A single turn carries every row of the set below to another of its rows. Some are shown first; where does it send the rows asked next?
von: [-20  -2  21  11 -22 -21 -21 -20 -10 -24 -24  -3  -6  10  20 -22   9  -7
  30  11 -21  -5 -14 -10  -4  -6   5]
med: [  8   8  -6   7  13   1 -13 -11  -6  -1   9  19  -9   6   8   5  10  -9
  -5  25  -4  35  -9 -14 -21   0  -7]
vug: [-21   0  21  -3 -21 -19 -14  -3 -12 -12 -18   8  10  13  20 -24   3  -4
  37  31 -18   4 -10 -31   2  10  15]
fazi: [-32  20   3  -9  -5  -3   1 -17  -1 -40   4  31 -10   3   3  -6  16   7
  -1  17 -21   8 -11 -11  -9  26  13]
Deril: [ -5  10  11   0 -21  -1 -24   4 -18 -23  14  26 -17  22  22 -11 -14   5
  23   9  -1  -8  14 -23   9  17  -3]
lebu: [  2   0   4  10  19  -8 -17   8  -3 -36 -10   9 -19  12  28  -3  19   4
   3  18 -18  -6 -24 -10 -11  25  11]
varas: [ -9   8  23  10  10   0  12 -14 -28   0  -7  19 -38   8  30  -8  10   1
  26   4   5   7   9 -15  -6  -6  22]
Pogi: [-11  16  21 -11  -8   8  -1  -1  -7 -34  -7  49  -4   9  22 -18  26   1
   5  14 -15 -12  -7   2 -16   2  15]
vufik: [ 16   9   3  17  11  -1 -10  -6 -10  -2  -1  21  -5   5  16  -7  10 -17
 -13  17   2  28 -12 -14 -22 -11  -9]
dosum: [ -4   5  25  15   7   1  15 -10 -29  -3  -7  14 -34   5  32 -10  -1  -5
  24   2   9  20   2 -25  -6  12  18]
nafu: [ -9  15   6 -18 -12 -17   1 -15   1  -4 -13  23   6  16  12   2  21   3
  27  30 -14  16  17  -9 -24  -7   5]
zudat: [  8   1   5  -4 -27  12 -17  -9  -7 -27 -12  34  -2  32  27  10   7 -10
   4  19 -17  10  -1  -1 -26 -12  15]
gege: [-13  -8  23  -5 -19  -6 -21 -16  -6 -19 -10   1  -5  17  25  -9   2  -5
  49  18 -21   8 -10  -5 -10  19   3]
rase: [-30  -3  17  -6  -5  12   8  10 -20  -9   4  26 -26  -2  16  -2   2 -12
  24  19 -21  19  22 -25 -13  -6   8]
doful: [-18   9 -13   5 -24 -10 -14 -22  -5 -32  -9  21  -6  23   6  10   4  -4
 -11  25 -22  18  -9 -21 -15  -9  18]
vize: [ -8  12  19   5 -10   6   4  -6  -5 -44 -10  31  -1   2  25 -18   7 -11
  -5  -1  -9   9 -26 -13 -16  33   2]
nefo: [  2   4   5   8  17 -12 -14  15  -5 -32 -14  18 -14  12  29 -10  22   5
  -1  26 -17 -12 -22 -16  -6  15  17]
Roza: [-18   9  14  10   9  -8  14 -15 -27  -3  -4  12 -37   4  21  -7   2   3
  21   9   4  18   7 -29   0   6  22]
nir: [ -7  14  12  11 -25 -11 -20   2 -20 -27   3  21 -16  18  22 -22 -14   1
  12   7   3 -12   7 -31  14   6  -3]
Reduv: [  5   2   2   6 -29   3  -7  -3  -8 -30 -16  25   9  24  26   3 -10 -19
  -6  20 -10  27 -17 -32 -21  14  14]
Nufun: [ 11  12  21   5 -18 -17   6  -8  -5 -12 -32  18  15  13  31 -18  12 -16
  13   9   0  14  -1 -14 -27  -7  -3]
Vobo: [ -9  11   3   5 -13 -23   3 -30   3 -20 -17  -1   3   9  10   2   5  -7
  16   9  -9  34  -3 -15 -24  15  -9]
zub: [-29  -4  14  14  -6   9   4  -4 -17 -22  -1   7 -33 -10  15   0  -6 -20
  16   0 -18  27   7 -21 -15   2  -4]
rof: [ -8  10   8  11 -22  -8 -27 -10 -16 -32  11  15 -27  17  18 -11 -14   4
  16  -2   0  -8   9 -16   8  10  -8]
nugod: [ -1   2   3   1  19  -8 -16  15  -2 -30  -6  16 -14  14  26  -1  21   8
   7  29 -20  -3 -19 -15  -8  27  17]
fodo: [ 11  11  -1   4  10   2  -9  -1 -11   5   6  30  -4   9  12  -4  14 -10
  -7  31  -2  25  -2 -17 -19 -14  -2]
Gemot: [-20  -2  23  15  -8   8  10  11 -24 -16 -14  20 -21  -9  26 -17   0 -25
  10   4 -11  12   8 -29 -13 -17   2]

med -> fodo
Reduv -> doful
Now these:
nir -> rof
Roza -> varas
rase -> Gemot
vize -> fazi
Nufun -> Vobo
gege -> vug
lebu -> nugod

